Rotation paths and how fast each direction turns (degrees each step)
Each turn is a multiple of 5 degrees from 10 to 175, or 0.
Each row of a path follows its step; steps can be skipped.
Rotation 1:
step 0: [  2.9  25.6   9.9  -5.5  -3.1   8.1 -32.0 -14.7  -4.2   2.5  27.1  22.3
   1.1  -4.2  -3.1 -26.7 -16.1  11.7 -10.8 -24.6 -20.0   5.0  15.4  11.8
 -12.9  23.1 -43.7  -4.3  15.1  -4.3  -7.1 -15.7   5.4  -5.1  -7.7  -9.9
   8.6   4.0   0.2   0.3  24.9  10.4  -9.8 -22.8 -12.4 -10.8 -17.0  10.2
  21.6  -6.3  -2.6  -5.0 -26.9 -17.6 -26.6   7.2 -32.3  19.3  16.9  -5.3
   9.0  15.3]
step 1: [ -9.5  11.2 -21.6 -11.4   5.2 -11.4 -24.0   2.2  24.3  -8.7  19.7  14.5
   3.5  -0.4  -0.8  -5.3 -32.4  11.1   4.6  17.8  20.2  13.0  -5.0   6.6
  10.2 -12.0  17.2  -9.7  37.2 -41.7  -5.6   9.3 -18.4  15.3 -17.9 -11.7
  25.3  -3.3  -4.2 -10.6   1.4   4.7  -6.8 -31.0 -27.9  24.3  -1.6 -17.4
 -25.4   6.4 -15.4   0.6  -1.9 -15.2   7.7 -10.1  -5.9  -4.2  18.2  -7.2
   5.4  21.9]
step 3: [ 13.8 -15.8 -20.3  20.1   8.0   7.9 -11.3  12.8  -0.7  12.5  41.4 -14.1
  -5.7  -7.4  -3.7  -5.8  -6.6  -5.0 -16.2  25.4  -8.2  14.1  10.4   5.9
  -7.5   3.9  -6.0 -24.7  12.0 -15.5  -5.0  43.7   3.2 -22.4  -8.7   2.7
  38.6   5.2  21.9   7.0  22.7  -0.6   6.9 -30.6  -6.0  -5.7 -18.1  -9.6
   6.3  -6.4   5.0 -40.4  -0.9 -15.0 -12.6  -7.1   5.5  -9.8  15.7  -0.1
 -21.5   3.4]
step 4: [ 10.5  10.3 -11.8 -14.2  26.0 -12.3 -11.9  -7.9   7.5 -10.8  10.7   6.1
  -5.0  32.8  -1.0  18.3  11.3  20.1 -22.8  28.4  20.8  22.6   6.7 -33.6
   6.7  -3.0  31.8  -2.5   6.5  13.8   2.3  15.0 -31.1 -27.5  26.6 -13.2
  22.2 -28.3  10.9  -7.6 -10.6   9.6   7.4  -7.4   4.2  16.9 -10.5  -7.5
  -0.2  18.4   4.2   0.9  17.3  -2.3  -2.8  20.5  -4.7  -4.0   3.6  29.5
  -7.1   6.1]
step 8: [-14.5 -17.3  14.8  -1.6   7.1   7.5 -17.3  22.8 -29.4 -12.8  23.0 -14.3
  10.7  -6.5  -8.9  -7.3  17.0   4.2  -2.0   0.2   6.6   1.3  11.1  -1.5
  -9.1   5.7 -20.5 -10.1  19.7 -15.4  20.2  11.5  11.5   7.6  -4.3   7.2
  17.8  10.3  -1.8  -1.0  11.1 -14.8  -5.6 -31.9   5.6  -3.8 -31.6  18.7
  25.6  -7.5  43.4   2.3 -28.6 -24.0  10.7 -18.4   2.3  27.3  10.4 -22.6
  20.5   6.3]
step 9: [ -5.4  14.2  -0.3 -14.3  19.7  -5.9   0.6  32.2  12.3 -23.8  22.0   4.0
  14.2  21.0  -5.5  -8.6 -19.8   7.7 -13.6  17.7 -13.6 -11.0  -4.6 -14.1
  -9.8  12.8  16.2 -11.1  42.7  -0.3   3.8  -5.7   0.3   8.4  -5.7 -18.8
   4.7 -11.2 -25.9 -13.3   6.8  17.5  23.3 -41.9   9.2  22.9  18.7  -6.6
   9.3  26.6  22.0  10.5 -10.4  -3.8   3.7  25.4 -13.2   7.8  -8.5  13.5
  -5.7  10.8]
step 11: [  0.5   1.4  14.1 -30.6 -20.3   4.8   8.0  20.1  20.7 -28.3  21.0   2.7
 -21.1 -24.4 -11.9 -47.8 -19.3   7.7 -23.8  31.9  -8.7   3.4  -7.4  -6.8
 -13.0   5.1   4.7 -16.2   8.0  -6.3  16.3  29.7 -17.9   1.9  -1.8  11.3
  16.7   3.7  -2.2 -16.0  15.0 -20.9 -17.6 -20.0  -6.7  -3.3  -7.4  -5.5
   1.7   9.9  -8.5 -23.5 -21.5  -2.0 -10.2  16.9  -2.9  17.3   6.7  -1.8
  -6.5 -10.5]
step 17: [-24.3   3.8  -8.2 -16.5  -6.6 -15.7   1.0  -2.3  27.1  14.8  21.9  19.5
  -5.0  29.5 -14.2  10.9  -1.6   8.8 -16.8 -18.6 -21.8   8.7  12.7 -33.5
 -13.4  22.4  12.1 -20.0  20.1  12.8  -7.3  18.9  18.3  -8.8   6.6 -24.6
  -4.9   8.8 -12.6   3.2  -7.9  11.2  18.4 -12.7  -1.7  12.7 -33.1  20.8
  -5.8   8.2   8.5   5.4 -36.5 -11.4  24.7   2.2 -11.3   0.9  21.9   7.3
  -4.6   2.6]
step 19: [-10.8   8.4  -5.2 -25.9  -8.6 -18.4 -18.2   4.4  -9.4 -18.7  29.0  35.9
 -25.0  -1.2  11.9 -17.8  -7.9  23.3 -18.1  16.0   2.3 -26.0  -3.8 -12.0
  26.2  -0.1  -8.8  -9.4  11.8 -20.8  32.5   0.3 -10.1  -2.0   1.5  -9.2
  14.0   8.5 -23.8 -10.1 -15.9   2.3  11.7 -22.3  -2.3  20.9 -33.5 -11.0
  -2.6  -5.3   3.7 -28.7  -7.1  10.3  28.5 -14.7  -9.9  -1.7  10.9   3.4
  -2.3   8.6]
[ 1.4  0.2 -6.1 -3.7  0.0  1.8  3.8 -3.9  4.9 -1.7 -2.5  4.3 -4.6 -2.5
 -6.7  7.1 -1.5  1.9 -6.0 -4.4 -0.2 -2.4  8.5  4.3  0.8  3.7  6.8 -8.3
 -1.5 -3.4  2.8  2.4 -2.6 -1.5 -6.7 -4.1 -4.1  0.1 -3.4 -5.3  1.2 -4.7
  1.8 -2.6  2.9  0.1  7.4 -0.6 -0.6 -2.1  7.1  4.7  8.1 -2.6 -0.6  0.0
  3.4  1.4  7.1 -0.6 -2.4  2.3] -> 135
[ -5.4   1.4   0.7   2.8   0.2   8.2   5.0  -1.6   1.4   1.8   2.8  -2.1
  -1.6   0.8  -9.5   0.7  -2.0   4.2   0.2   0.4  -1.7  -5.9 -10.1   0.9
  -4.1   2.8   0.9  -5.0  -1.7  -0.2  -4.2  -1.3   4.6  -4.2   0.3   0.5
  -5.3   5.9   4.8  -0.1   3.3   5.7   0.0   0.8   7.0  -3.1  -1.1  -2.2
  -2.0   1.1   3.0 -10.1  -7.2  -2.5  -1.6   1.1   1.4   8.4   4.3   2.9
   5.7  -0.8] -> 125
[-6.6 -2.9 -7.5  5.9  2.2 -0.6 -9.8  6.4 -1.4 -1.4  0.1  1.9 -0.3 -4.1
 -0.7  4.5  5.0  4.5 -0.8  3.8 -2.7  7.8  0.5 -4.7  2.2  7.3 -1.0 -2.4
 -1.6  0.7  3.8 -5.6 -1.2 -0.6  4.6  2.9 -1.8  1.6  0.9  5.5  0.7 -1.3
  4.8  4.5  4.8  2.6  0.2 -6.3  4.0 -2.2  0.8 -4.8  4.8 -0.6 11.9 -0.9
 -1.2 -1.2  3.4  3.0 -2.8  0.6] -> 25
[ 4.8  6.4  3.8 -0.9 -1.2  0.0 -2.5  3.7  6.4  1.2 -6.0 -9.0 -5.4 -4.0
 -2.2 -0.9  1.5  5.7  1.0 -7.2 -3.6  3.6 -1.8 -0.8 -0.6  1.5  3.4 -1.0
  1.9  1.8  2.8  0.9 -1.9 -2.5  1.7  1.0 -1.7 -7.1 -1.4  1.4 10.2  0.8
 -4.7  1.9 -1.0 -5.1 -4.1 -2.2 -1.6  1.7 -1.5  5.1 -2.4  7.1 -0.1  5.2
 -7.8 -6.1  7.9  5.3  2.8 -0.7] -> 65
[  2.0   0.5  -8.7  -4.4   3.6   3.0  -2.5   0.5  -1.9  -1.3   1.4 -14.3
   5.8  -2.7   4.0   7.6  -5.3   0.4  -4.0   1.7   2.6  -2.7  -1.1   1.1
   0.6  -4.0   3.0   7.2  -6.3  -4.2  -0.1  -3.9   3.2   2.9  -2.1  -2.0
   6.5  -0.6  -0.2   5.0  -0.3  -2.9  -4.2   1.4   3.1  -3.5  -0.1   1.0
  -3.3  -4.5  -1.2   2.9  -4.8  -5.8   2.7  -1.6   6.2  -1.6   4.9   3.0
   3.2   4.4] -> 170
[ 0.3 -3.8 -2.1  4.2 -2.8 -3.2 -4.8 -9.5 -1.8 -1.1 -1.4 -6.5 -3.4  1.5
 -4.1  3.3  2.1 -4.4 -1.8  2.2  1.7  2.6  5.0 -7.0 -2.2 -9.1  0.3  2.8
 -1.7  6.4 -5.7  9.3 -1.0 -1.2 -0.4  0.9 -2.3  6.1  6.3  0.6 -1.2  1.1
  8.9 -3.8  8.5 -1.2 -2.5  1.3 -3.8  0.2  0.2  2.5  4.0  4.6 -0.8  1.5
 -1.8 -4.5  2.4  1.0  5.2 -2.6] -> 35
[ -7.6  -5.3   2.5   1.9 -10.5   6.4   3.4  -1.7  -1.5  -3.1   3.8  -2.1
   2.6   5.0   3.4   0.7   0.2   8.9   0.2  -9.3   3.0  -4.6   4.1   0.2
   1.7  -6.7   0.3   0.0  -1.8  -2.6  -1.3  -0.6   3.8  -2.9  -0.5   0.1
  -2.5   1.6  -6.6   0.8   1.6  -6.4   3.9   5.3  -0.3   3.7  -2.3  -2.1
   0.3  -0.1  -5.7  -3.0  -0.8   5.4   2.1   8.0   1.2  -4.9  -0.6  -1.3
  -6.1   4.8] -> 10
[ 2.9 -4.3  1.2  4.4 -5.0 -2.4 -6.6  0.7  5.0 -3.5  1.1  0.3  2.1 -1.2
  7.0 -0.5  1.8 -5.1 -8.2 -8.3 -8.5 -5.2  2.1 -0.7 -9.5  2.0  6.8 -1.1
 -0.1  0.7  6.4  1.5 -1.1 -5.0 -1.2  0.5 -2.0 -1.8  3.9  3.8 -3.3  3.6
 -1.6 -7.7 -3.2 -2.3  1.9 -2.7 -0.5 -5.0 -3.9 -4.8 -3.3  0.5  3.5  1.3
  3.0  4.1 -4.7 -3.0  4.5  3.2] -> 130
